In the rows, zero is written as 128.
The rows of Y fall into 4 groups, and each row is roughly a mix of its group's hidden directions.
Y (146 x 11):
[[115  79 117 151 130 110 100 139 123  95 138]
 [148 159 149 125 154 129 111 160 109 151 160]
 [122 163 172  97 138 119 154 125 107 119 115]
 [ 97 129 161 139 124 149 116 148 133 178 125]
 [116 127 135 134  96 125 171 121 159 159 103]
 [130 164 101 100 135 162 115 136 102 100 122]
 [115 144 133  93 150 142 161 150  98 154 144]
 [144 127 123 152 143  93  97 107 164 136 153]
 [154 185 126  91 117 139 116 129 131 129 126]
 [ 77 130 131 153 139 141 158 133 159 124 111]
 [121 155 127  92 103 151 144  89 152 115 135]
 [ 96  90 130 115 131 119 117 113 137 178 124]
 [157 138 148 131  99 133  76 129 120 155 134]
 [ 97 132 160 174 126 149 107 123 139 136 106]
 [162 100 107 146 150  99  99 106 144 123 138]
 [140 113 127 110 118 111  94 129 128  71 113]
 [102 134 160 129 109 141 162 154 160 114 109]
 [ 91 105 120 110 116 125  93 134  89 149 126]
 [145 126 125 139 106 123  98 173 106  94 140]
 [126 148 142 123  89 140 132 145 137 170 163]
 [122 139 129  78 136 128 130 132  79 143 147]
 [165 152 108 123  99 136 145 148 158 149 109]
 [117 168 156 156 146 122 131 116 165 149 124]
 [101 111  96 144  85 116 108 150 150 128 131]
 [162 166 140  95 144 149 144 112 120 124 104]
 [ 82 124 129 140 129 176 126 117 155 113 134]
 [136  98 126 128 141 170 106 158 136 160 148]
 [166 116  97 145 131 142 138  88 117 127  99]
 [140 114 107 151 143  89 116 132 146 162 160]
 [139 123  92 150 152 147  99 147 112 136 165]
 [163 180 142 109 124 122 139 106 118 147 136]
 [137 182 114  93 146 143 139 120 148 137 137]
 [107  87 136 145 130 116 152 126 147  84 143]
 [170 119 108 104 136  95 135 143  94 136 142]
 [129 146 145 149 117 137 136 133 145 191 134]
 [131 144 129 109 143 163 121  70 131 144 128]
 [131 170 123 176 145 100 130 143 143 125 138]
 [107 104 111 116 118 122 184 140 142 152 135]
 [117 112 112 137 118 141 159  85 141 139  88]
 [121 129 117 154  88 149 127 169 151 150 115]
 [139  92 102 115  88 129 143  95 148 131 137]
 [168  94 132 129 139  86 154 129 116 143 136]
 [154 110 119 109 123 145 120  85 152  90 125]
 [144 138 175 115 126 146 145 136 175 124 137]
 [151 143 160  92 144 133 142  95 124  97 118]
 [144 162 115 114 138 138 124 168  97 119  96]
 [111 162  91 128 145 146 131 163 156 145 128]
 [115  99 144 150 123 104 133 107  86 150 102]
 [142 109 127 127 162  96 132  88 100 113 148]
 [169 125 119 168 111 120 111 105 161 121 124]
 [ 87 125 139 114 122 134 163 139 139  89 102]
 [171 126 135 150 125 103 105 100 107  99 116]
 [110  93 120 123 138  98 163 137 105 128  94]
 [143 139 136 162 102 133 101 121 174 120 106]
 [ 89 102 150 130 124 133  76 113 123 121 137]
 [133  91 135 118 142 121 155 117 140  75 136]
 [160 106 146 124 134 136 100 129 128  78 150]
 [155 133 133  92 131 155 117  78 119 117 133]
 [135 113 138 178 133 150 105 121 160 112 106]
 [149 152 177  99 139 101 113 112 122 122 121]
 [ 98 167 120 124 104 121 129 168 152 145 137]
 [108 163 159 112 147 139 143 132 132 170 145]
 [110  70 138 129 135 147 125 114 124 107 100]
 [153 129 130  73 109 114 136 103 122 128 155]
 [130 123 133 165 128 123 120  88 124  79 115]
 [154 147 167 124 122 112 101 136 112 162 102]
 [129 140 108  71 118 113 100 117 128 142 151]
 [ 94 137 133 128 140 107  97 179 116 114 127]
 [159  93 104  92 138 130  98 117 105 125 124]
 [132  91 148 161 165 115 130 123 109 151 108]
 [112 155 154 129 154 118 124 145  88 160 107]
 [157  92 124 137 102 109 125 119 173 113 133]
 [142 181 127 104 145 146 138 152  99 131 122]
 [167 112 166  98 127 109 129 114 117 158 132]
 [110 132 132  94 163 134 178 142 118 117 127]
 [154 122 146 140 129 138  80 146  99 160 130]
 [133 131 120 125 106 102 128 165  96 162  97]
 [153 126 132  96 119 110 127 177 119  96 119]
 [185 158 126 112 138 137 151 150 134 122 139]
 [126 169 116 108 129 117 153 160 159 111 150]
 [ 94 122 150 145 126 145 132 137 124 150  75]
 [134 108 148 106  82 134 127 138 164 110 152]
 [150 105 157 154 115 164 127 119 148  93 129]
 [126  91 160 130 137  95 103 104 131  99 134]
 [184 128 127 131 138 125 142 126 156  96 149]
 [133 139  81 146 103 126 123  92 101 146 131]
 [136 101 139  98 158 124  93 101 131  96 124]
 [171 163 114 134 137 133 138  87 135 114 146]
 [159 132 105 173 120 147 121 114 132 163 143]
 [176 110 130 154 148 105 115 120 108 105 109]
 [117 127 173 123 126  85 114 132 116 129  91]
 [160 143 108 122 154 141 110 161  96 107 110]
 [124 143 124 136 143 150 108 180 136 159 104]
 [113 135 145 142 134 129 131 103 130 191 110]
 [ 94 117 152 118 149 114  87 103 108 113 142]
 [173 135 130  87 147 117 145 125 144 114 101]
 [105 133 110 103 146 126 175 113 139  93 123]
 [164 124 125 142 105 140  72 124 119 130 144]
 [113 136  91 105 131 138 128 145 174 116 158]
 [100 135 151 133 149 139 134  90 113 172 115]
 [125  93 138 118 117 124 149 101 148  77 130]
 [173 137 127 114 126  91 122 128  85 139 134]
 [113 165  89 130  96 125 104 129 114 103 142]
 [171  92 135 131 129 115 107  99 156 113 117]
 [127 138 115  90 142 131 163  91 156 117 143]
 [127 171 148 169 127 113 115 159 146 124 138]
 [108 164 153 107 154 130 127 134  84 124 114]
 [141 161 116 127 149 145 175 106 117 106 113]
 [190 132 114 122 120 115  97 148 126 132 122]
 [121 131 108 150 119 145 128 113 149 187 143]
 [123 145 143 122 122 124 119 171 126 184 119]
 [127 160 151 134  96  97 128 138 152 160 105]
 [ 80 132 125 132 128 172 108 142 114 142 149]
 [137 167 115 149 145 134 150  93 133 164 141]
 [149 116 141 113 107 135 147 111 177  95 138]
 [131 156 161 162  87 120 128 156 128 137 131]
 [131  78 105 153 135 127 138 134 116 131 170]
 [107 129 155 149 114 156 104 144 152 169 125]
 [ 82 152 159 152 139 126 135 134 115 143  98]
 [ 98 151 104 110  96 128 114 112  93 131 152]
 [157 115 107 138 106 104 109 173 143 108 117]
 [113 131 128 140 131  99 108 115  85 172 118]
 [109 168 112 105 120 123 131 110 133 178 130]
 [159 119 101 117 109 156 150 108 164 108 124]
 [164 154 135 111 145 101 121 135 101 121  90]
 [134  90 107 123 148 144 144 150 151  85 121]
 [109 143  85 115 139 135 116 109 135 176 135]
 [102 122 124 143 142 145 167 116 172 104 138]
 [148  83 112 166 117 112 133 145 155 140 131]
 [161 106 129 102 113 149 105  82 132 113 127]
 [117 135 104 141 151 105 117 146  97  80 119]
 [132  98 132 120 128 135 128  62 118 142 128]
 [ 87 121 137 105 112 157 131 121  99 147  97]
 [107 104 112 168 126 165 102 141 133 131 151]
 [142 111 102 163 115 129 109 119 107 171 107]
 [140 138 145  95 118 105 105 135 126  74 128]
 [ 79 116 110 154 139 165 122 140 115 122 147]
 [ 97 106 149 161 103 122  87 135 114 139 131]
 [135 100  94 151 109 111 124 129 109 125 175]
 [131 143 156 141 124 142  99 176 104 112 112]
 [110 120 138 164 121 119 122 130  94 167  96]
 [124 138 133 131 142  97 114 125 132  96 184]
 [110 138  93  98 157 157 101 118 139 150 123]
 [ 79 154 107 128 119 127 137 137 161 154 141]
 [163 109 128  94 163 116 161 145 133 138 115]
 [ 93 111 120 115 144 114 145 176 100 137 131]]
Each list below has two rows that fit no group; the rest each fit one group, if only roughly. Name those rows in the order they come.
- J397: [164 107 132 147 139 100 106  91 143 142 148]
- J368: [142  88 102 119 126 162 121  90 150 131 127]
- J956: [135 100 160 120 113 143 139 168 161 151 131]
- J554: [139 141  97 163 119 113  82 108 119 138 142]
- J768: [139 148  89 126  94 152 136 134 160 143 152]
- J366: [166 106 141 155 118  98 121 128 159 156 134]
- J438: [169 115 131 136 147 122 104 164 106 157 113]
- J102: [135 106 104 159 131 128 144 164 171 138 122]
- J393: [121 138 139 128 163 125 117 125 119 190 139]
- J923: [167 155 136 160 105 126 130 138 160 119 152]
- J775: [153 132 128  99 164 123 146 109  92 119 157]
- J410: [138 136 125 119 118 113 137  84 143  77 112]
- J190: [107 114 169 148 154  98 134 136 104 155 123]
 | J397; J775
- J965: [117 157 147 109 136 125  96 102 127 155 167]
- J46: [177 161 145 155 131 110 132 113 120 104 126]
- J603: [143  97 162 140 139  99 144 106 135 148  94]
- J612: [122 124 125 146 111  83 167 143 152 153 126]
- J497: [118 144 158 161 149 144 138 175 133 112 135]
- J381: [123 102 118 155 134 106 165 160 151 156 133]
- J798: [130 138 113 142 137 136  87 140  72 123 134]
- J828: [111 147 135 162 115 138 102 127 107 125  78]
- J194: [135 108 130 114  75 123 104 133 108 157 110]
- J526: [165 127 131 102 111 129 129  96 163 116  97]
 | J46; J497
- J382: [ 79 118 129 107 116 110 121 109 146 163 147]
- J735: [123  98 137 103 133 113 113 105 174 146 153]
- J379: [138 108 152 155 152  78 132 126 148 146 119]
- J894: [119 144 177 114 103 166 121 123 137 145 114]
- J398: [125 110 129 139 120 172 143 154 162 105 101]
- J615: [ 95 132  83 130 105 154 100 147 114 123 122]
- J763: [ 87 142 132 106 120 155 146  83 121 121 122]
- J67: [141 126 168 131 117 110 141 111 139  83 157]
- J353: [ 83 139 143 154 138 122 137 127 158  99 155]
- J533: [ 79 157 134 126 136 139 127 124 102 153 158]
- J804: [120 104 164 137 126 159 144 125 151  95 157]
 | J379; J804
- J322: [126 157 114  76 109 127 130 153 124 152 146]
- J539: [141 139 129 109 166 151 173 116 107 144 113]
- J815: [143 126 148 122 115  95 160 167 134  97 144]
- J138: [118 142  96 115  89 133 121 162 135 107  97]
- J669: [116 119  91 142 102 142 102 141 121 129 175]
- J785: [114 152 123 154 104 100 129 165 145 114 160]
- J343: [121  92 113 173 140 130 125 144 157 157 120]
- J843: [110 166  96 103 131 122 156 147 145 108 106]
- J653: [116 158 107 175 138 109 138 119 120 119  94]
- J940: [142 127 142 121 136 131 142 102  97  70 120]
 | J343; J940
- J795: [139 139 106 118 155 124 143 130  81  88 118]
- J5: [177 133 142 157 123 146 138 162 125 153 127]
- J771: [151 129 124 143 121 112 129 169 167 162 110]
- J864: [ 82  98 132  97  99 122 124 139 130 103 132]
- J358: [104 156 161 134 125 131 136 119 166  98 155]
- J844: [136 168 134 129 172 101 128 140 124 157 112]
- J293: [142 114 161 114 135 149 129 164 107 100  96]
- J858: [ 91 107 140 152 157 141 152 107  99 110 129]
- J583: [129 124 112  98 121 170 135  89 161 137 134]
- J950: [147  97 113 148 112  91 166 151 127 119 137]
- J269: [167 137  96 111  96 142 120 132 161 109 128]
- J302: [ 75 133  99 142 106 124 115 111 149 121 146]
- J444: [123 107 178 133 124  81 139 135 134 120 113]
- J888: [ 82 130 157 134 144 109 140 147  88 126 124]
- J680: [146 137 124 138 144 162 126 176 152  97 132]
 | J844; J302
- J733: [147 149  90 149 127 169 142 127 156 119 109]
- J203: [106  92 114  80 129 122 130 114 105 146 146]
- J145: [ 78 127  99 117 142 143 163 147 135 124 143]
- J833: [111 169 148 121 147 161 121 151 158 112 122]
- J807: [136 138 143 163 124  76 152 123 150 126 147]
- J903: [147 127 133 159 144 108 150 180 151 123 134]
- J911: [ 74 144 118 109 116 131 151 146 159 131 120]
- J536: [142 145 161 131  98 137 120 133 169  91 131]
- J827: [171 117 169 128 131 105 134 130 144 155 106]
- J593: [131 133 158 161 154 130 105 124 141 160  92]
 | J733; J807
- J457: [145 145 167 125 146 137 132 134 153  78 120]
- J622: [137 115 100 108 124 152 157 121  83 156 120]
- J280: [123 172 138 113 157 125 126 126 116  80 140]
- J660: [ 89 156 113 121 122 135 104 167  98 119 130]
- J460: [ 96 129 167 143 119 162 109  98 145 123 119]
- J505: [ 74 115  96 142 107 135  99 127 132 136 129]
- J188: [109 135 179 125 144 111 161 147 147 113 141]
- J942: [117 119 112 172 133  87 146 129  98 110 117]
- J925: [138 103 143 103 128 159  91 152  95 137 121]
- J788: [146 141  99 102 142 127 116 103 150 118 175]
- J979: [157  95 118 100 123 137 117 115 108 129 174]
- J196: [112 155 135 127 123 126 138  90 154  89  98]
- J944: [142 126  98 103 122 154 123 137 131 174 161]
 | J188; J944
- J164: [123 140 147 130 167 142 160 112 139 100  93]
- J954: [136 139 171 132 133 118 168 116 139  88 139]
- J819: [138 129 155 147 160 124 116 123 130  78 156]
- J657: [114 128 165 120  99  82 139 153 133 111 119]
- J496: [106 122 103 185 129 135 106 143 105 120 126]
- J544: [ 80  90 132 115 108 133 136 126 132 140  94]
- J516: [128 156  84 133 126 154 122 171 110 127 140]
- J213: [132 139 137 112 118 113  94 145  80 102 105]
- J308: [128 148 122 129 108 138 118 168  89 148 163]
- J696: [121 109 117  99 114 126 155 122 144 171 164]
- J124: [112 103 135 104 154 146 137  79 111 122 148]
- J40: [142 132 140 152 122 104 139 162 135 178 112]
- J647: [144 143 171  92 153 121 134 133 120 143  96]
- J541: [132 149 168 149 121 136  89 141 147  99 115]
- J209: [ 97 127 106 175 142 101 142 150 119 147 129]
 | J213; J124
- J134: [115 138 118 129 150 179 100 130 146 105 102]
- J221: [143 132 121 148 139 124 134 149 136 163 184]
- J599: [ 99 151  98 133 150 102 161 148 148 118 145]
- J545: [125 107 121 143  84  89 138 158 114 144 137]
- J606: [147 121 113 125 116 138 115 173 152 172 143]
- J391: [120 130  69 138 118 147 135 127 125  99 103]
- J524: [133 168 108 127 143 155 120 125 117 173 152]
- J342: [115 112 101 117 101 126  90 168 123 154 122]
- J731: [101  84 133 115 107 111 141 164 153 128 132]
- J713: [177 132 147 147 133 109 105 153 108 146 147]
- J249: [126 142 156  83 111 106 150  94 114 130 134]
 | J391; J713
- J893: [152 124 166 112 137  96 132  95  95 130 114]
- J223: [147 120 137 160 146 111 100 119 105 108 170]
- J91: [118 127 167 142 149 120 134 148 128  74 129]
- J388: [155 131 149 113 136 128 129 126 154 169 171]
- J719: [ 98 109 144 112 111 151 157 150 126 134  86]
- J790: [113 121 125 126 167 169 126  87 109 130 142]
- J65: [ 99 127 122 136 137 114 142 169 169 134 159]
- J980: [104 118 141 114 129  71  99 125 120 107 120]
- J992: [113 123 160  82 136 160 130 131 140 159 138]
- J764: [ 94 123 151 136 112 155 106  99  98 140 152]
- J181: [162 154 135 126 126 110 135 138 141  90 170]
- J639: [143 115  81 137 114 134 153 136 101  95 113]
 | J65; J980
- J288: [ 69 109 119 132 101 118 118 142 120 116 108]
- J585: [175 119 121 115 119 146 173 146 126 107 133]
- J851: [161 132 114 157 118 135 164 148 152 110 156]
- J729: [104 118 164 157 116 112 143  82 133 117 128]
- J121: [145 130 130 135 103 164 121  85 124 149  95]
- J631: [153 123 140 113 164  97 146 137  92 133 103]
- J598: [128 127 113 115 130 169 102 172  97 120 121]
- J778: [108 158 144 111 141 138 111 106 104 152  87]
- J552: [136 114  95 163 134 135 104 142 128 171 107]
- J856: [135 115 130 109 130 149 112 136 167 174 154]
- J365: [111 121 149 154 131  96 132 166 121 169 122]
- J572: [102 136 122 132  93 108  84 129 147 158 135]
- J511: [166 137 158 118 118 132 119 159 141 100 161]
- J977: [155 112 134 120 117 123 138 153 176 167 129]
 | J598; J856
- J387: [137 152 156 134 171 127 112 119 127 172 127]
- J722: [132  96 155 159 144  92 104 136 121 153 114]
- J957: [ 98  85 110 138 127 148 148 106 133  96 144]
- J116: [124 133 132 156 154 120 157 117 177 153 116]
- J938: [161  96 133 150 115 122 116 157 156  97 116]
- J532: [113 147 164 126  74 121 118 143 147 133 143]
- J29: [135 128 122 131  81 120 123 109 170 133 162]
- J805: [141 114 104 145 155 129 130 184 129 149 116]
- J548: [145 126 106 166 136 136  90 147  90 118 124]
- J605: [125 114  82  91 134 112 139 164 130 137 113]
- J959: [153 102 139 160 119 117  88 111 100 122 147]
- J578: [112 132  98 108 163 173 152 117 137 124 137]
- J332: [139 119  93 150 109 148 125 146 125 176 148]
- J455: [155 133 144 146 158 129 150 114 131 174 153]
 | J578; J332
